(in the rows, 128 means zero)
One turn moves each row of this set onto another row. After a few examples, where does it send each row asked below?
zerem: [112 130  99 144 155 120 102 110 134 113 123 121 133 124 102 122  97 111
 107 150 190 113 148 131 121 162 134 109 101 162 133 123 156 145]
povun: [140  96 103 130 174 122 102 103 121 112 131 152 128 132 109 118 149 107
 101 171 143 120  96 131 123 162 135 107 152 127 136 117 166 152]
bev: [151 159 114 129 129 125 104 117 132 109 128 141 124 121 112 144 145 110
 104 156 103 120 118 147 127 139 118 102 109 138 148 106 167 144]
tovis: [155  90  88 132 159 123 101 104 143  96 118 147 124 127 103 131 136 126
 105 157 132 108 104 133 116 122  88 109 140 142 131 126 162 146]
zor: [115 123 107 141 147 140 123 103 124 121 128 139 113 120 101 129 148  92
 101 169 151 125  96 149 140 161 127 116 131 131 123 132 124 151]
Deler: [132 134 100 131 134 102 139 112 129 111 128 117 137 122  89 118  95 121
 106 163 170 112 129 133 109 162 150 119 113 140 150 139 143 143]
beram: [128 152 109 118 139 134 125  96 154 117 125 131 154 130 102 127 112 149
  94 160 143 121 125 132 119 160 166 111 111 140 143 139 145 159]
vug: [139 168  88 136 146 116  96  96 155 123 126 139 116 112 102 142 133 104
 106 161 126 132 116 142 135 121 119  95 105 148 152  90 163 147]
lam: [142 123 112 138 149 104 123 105 130 108 134 121 149 132 117 112 102 122
 110 148 168 112 138 133 110 169 153 124 112 127 156 127 158 140]
parul: [160 169 101 130 145 120 107 106 137 111 121 156 119 121  99 124 138 114
 107 158 103 123 116 129 133 134 118 106 123 146 158 122 159 150]
gava: [109 152 100 124 154 141 113  97 160 128 121 130 149 133 109 145 106 131
  91 158 160 111 134 121 127 151 150 107 100 161 134 119 151 166]
tas: [132 141 112 124 147 132 115 109 149 120 124 142 155 133 113 144 110 140
  94 163 148 102 128 125 115 164 167 108 111 143 161 130 155 164]
ved: [153 105  99 122 120 117  99 102 131 120 134 161 128 119 104 134 106 135
  97 144 157 103 131 134 110 162 114 104 134 135 105 131 156 152]
Guma: [131 136  79 152 181 121  84 114 145 106 118 130 125 112  81 118 125 108
 109 160 137 126 104 125 126 147 107  95  96 143 168 144 158 157]
fafil: [142 128  81 132 167 117 121 123 141 114 132 119 133 133  83 131 125  99
 108 166 126 109 102 111 114 142 103 111  93 125 157 143 168 166]
susem: [144 123  99 142 129 114 101  83 133 128 121 160 123 104 120 131  97 130
  91 141 160 109 121 139 127 163 114 112 132 143 124 124 122 150]
Nila: [125 125  95 131 165 127 110 112 138 105 130  97 144 130 108 129 130 107
  96 151 121 122 105 130 120 146  92 106  82 127 132 116 168 155]
git: [118 142  97 118 158 134  95  96 162 119 125 136 154 131 100 134 109 146
  94 160 160 121 134 124 117 152 159  94 110 157 135 119 171 162]
Fev: [151 162  89 122 148 122 101 106 155 124 136 146 121 134  96 139 139 100
 112 157 123 125 127 127 127 120 113 101 106 141 136 101 186 154]
kolav: [153  93  91 148 151 125 110  98 161 117 131 137 124 129 124 151 138 105
 116 152 145 107 109 147 120 120  98 120 114 117 145 110 154 146]
Vaso: [133 111  97 154 142 141 102  98 148 102 114 139 112 113 111 139 139 114
 110 148 142 117 109 157 135 129  87 114 117 140 133 134 126 142]
bup: [146 105  91 134 120 106 101  89 147 136 138 148 128 109 118 151  98 123
  97 149 171 106 123 144 112 153 124 105 120 125 121 100 148 150]
bobo: [123 115  80 126 163 121 114  88 142 121 135 135 118 120  80 116 143 104
 102 177 158 144  90 140 128 143 135 101 144 129 114 117 152 151]
vimob: [153 123  80 130 130 108 108  79 156 137 139 164 120 117  97 126  99 126
 107 145 173 118 130 132 119 150 121 113 129 128 114 133 143 156]
deti: [120 126  91 125 162 108 114  98 132 108 124 112 143 128 100 107  92 125
  96 154 176 118 138 119 114 153 131 109 116 161 122 113 166 143]
fasel: [149 109  72 141 145 118 115  89 166 109 125 141 112 113  80 130 135 120
 116 166 147 127  99 149 121 111 103 109 130 128 139 135 141 145]
Zer: [132 133  95 152 164 118  96 102 148 103 127 105 139 110 104 120 133 115
 107 150 128 141  99 149 125 151 117 102  85 114 165 125 152 143]
Tok: [122 105  98 146 170 132 107 102 138 135 138 145 118 134 120 144 147  78
 108 167 166 115 107 135 133 153 130 115 125 125 133 105 156 158]

Guma goes to fafil
Deler goes to deti
gava goes to beram
Where do these go?
tovis goes to kolav
Tok goes to zor
bev goes to vug
vimob goes to ved

